Each named move below is a turn or a mirror, shown by a few rows before and after it. Which moves, in which order, take the first row of each later pair to the second? The first pair is answered.
move Sak:
[-10  -4   5  -7  21  20 -10   9  -5   8 -15   2   6   4]  ->  [-11  16   1   2  23 -18  -4   1  -8  14   9 -10  -2  -3]
[  9   4   3  23 -13 -18   9 -16  17  -3  12  10  -2   3]  ->  [ 10 -12   4  16 -14  14   4 -10  16  -7  -7  18   3   9]
[  0 -17  -9  -6   5   3   0 -14   2   3  -1  -2   4   4]  ->  [ -1 -10  -6  -5   3  -7   1 -16   0   4   7  -6   2   3]
move zok:
[ -2   2  -8 -16  10   9 -10 -12   1   9 -22  -5   7   6]  ->  [ -1  -4  -4 -14  -1 -19  -1 -14  -5   5 -11 -15  16  -4]
[ -2  -1   7  -1   0  10   7  12  -7 -10   7  -9  -8  -7]  ->  [ -4  -3   6   0   0  11   7  13  -4 -10   6  -8  -6  -7]
[ 12  -9 -14   8 -13   4 -14   2  -2  -2   8  35   2   2]  ->  [ 13 -10 -11  10 -16  -3 -10   2  -4  -1  15  32   5   0]
[ -5   4  12   0   6  15   8   6   8  -1   0 -11  -7  -7]  ->  [ -5   0  13   0  -3   3  14   6   5   0   8 -15  -4 -13]
move fogon:
[-3  6 14 -3  6  2 -8 16 -3 -5  1  1  0  2]  ->  [-1  4 16 -2  4 -8 -8 12 -3 -7  2  9 -2  5]
[ -6   5  -8  -4   8 -14  -4  -9   4   2 -14   5   4   5]  ->  [ -8   6  -8  -3  13  -8  -3  -9   4   1 -13  -2   0   8]
[ -2 -10  -1 -17  -2  -7   4 -16   3   6 -13 -22  18  -4]  ->  [ -1 -12  -1 -16  -4 -15   6 -14   2   6  -9 -17  21  -4]
move babed:
[-13 -16   3 -14   8  22   4   1  -1   0  -6 -23   5  -7]  ->  [-11 -20   8  -7  -7   6   9  17 -11  -4  11  -8  13 -16]
[ -2  -9  -2 -22   4 -19  -5   3  -8  11  -3 -25  17  -6]  ->  [  2 -15  -1 -24  -1 -21  -4   2 -10   9  -7 -14  23  -3]
[  0  11   5  -3   1  -9  15  17 -32  -2  14  10 -15 -13]  ->  [ 10  -8  -1  -8  -7   7  10 -13 -12  -8 -29  28  -1   9]
[-2  8 -1 -7  0 16 -3  2  0  3 -9 14  6  2]  ->  [-5 15  0 -7  3 10  1 10 -6  6  4  6  2 -2]
Pairs:
(2 to 3 moves a pair)
[ -1   2  -7 -16  -1 -20  -3  -1 -13  11  -3 -16   6   3]  ->  [  0  -5  -4 -13   0  -4 -11  22 -21   6   1   6   9   2]
zok babed Sak
[  9 -16  -6  -6  -7  -2 -18  20 -18   4 -16  36  23   9]  ->  [  4 -16  -7 -19 -12 -28   0 -16  -5   7 -24  -8  29   5]
babed zok babed
[  0  18  -8   0  23  15 -10 -18  10   3 -18  -4 -15   9]  ->  [  9 -10  -3   4 -17 -23   0 -21   4  -9 -10  19  14   5]
babed babed zok
[ 9 -6  8  8  2 11 -5  9 -8  6 -5 24 10 11]  ->  [  2 -20  14  -6  -1  15   6  11  -9   7 -10   4  21   1]
babed zok Sak
[-6 -5 10 -2 -4 20 -1 -4  4 -3  0  1 -5 -4]  ->  [ -7   6   6   1  -1   2   3 -16   7   0   3  -9 -10  -3]
Sak babed babed
[  1 -13   5  -2   1  16  -2  12  -8  -5  -1   6   6   2]  ->  [  6  -5  -4  -4   2  -1  -6 -17   8   2 -19   2   0  14]
fogon Sak babed
[ -3 -10  -1  -4  -9 -10  18 -16  11   8  -1 -12  -2 -14]  ->  [ -5 -11   7   1  -4  19   8  18  -4   3   5   7  -5 -13]
zok babed Sak
[  5  -2   9  12  -1  15   9   9  -1  -8  16   3 -15 -12]  ->  [ 10  -3  -1  16  -6   0   8 -21  15  -9  -1   7 -11   1]
babed Sak babed
[  5  -6  -1  -7 -14 -28 -13   3  -8 -18  -4  10   3  -3]  ->  [  8  -9  -4  -9  -9  -2 -20   8  -4 -21 -18  19   2   5]
Sak zok
[  1  11  -4   4  10 -12 -11  20 -10   6  14  15  -8   1]  ->  [  3 -12   4  -4  -8  -1  -6  23 -14  -1   5  19  11  -2]
Sak zok Sak
[  2  -3   2   0   2  -1  12 -24   0   2  -1  -7   0  -4]  ->  [  3   1   9  11   3   5   7   6 -11  -2  17  13  -3  -5]
babed zok babed
[  4  -6  -6  -2  -5  -3  -5 -10   9  -2 -14  16  10  10]  ->  [ -3  -1   3  -8  -5 -18   8  -1  -4   3   8 -14   8 -12]
babed Sak zok
[  6   0  -9  -3  -6 -16  -5   1  -7   8   9  16  13   6]  ->  [  3  -4 -13 -13   3   3  -7 -10  -1   8 -12   5  16  10]
babed zok Sak
[ -1 -25  10   1 -11  14   8  10  -2  -4   2   5  10  -3]  ->  [  3  -5   2   3  -7 -13  12 -25  15   2  -3  -9   2   4]
Sak babed Sak
[ -2  -3   2   5 -17 -22   8 -16   6  -2   4   1   6   0]  ->  [-3  4  3  5  7 23 -6 16 -6  0  4 12 -7 -3]
zok babed Sak
[  3   6   1  -6  -6 -11  -3  15 -16   1  13   2   7  -4]  ->  [ -1   5  -3 -12   8  16  -8  11 -12   5  -5  -8  -1   1]
babed babed Sak
[ -6   1   3   9   7  34 -11   9   4  -8 -11  13 -20   4]  ->  [-11 -10   6  -5   3  24   6  -4   3  -8 -16 -24 -13 -11]
zok Sak babed
[  8  -6  10  14 -21 -21 -12  24 -10  -9   7  28   9   2]  ->  [  2  16   8  14   2  -1 -17  37 -14  -2  12  22 -11   3]
zok babed babed
[-16  17  -4   1  24   9   3  -2   7   9  -2 -12  -9   7]  ->  [-12   6  -5   6  16  19  -7  10   2   3  -4  18  -4  13]
babed zok babed
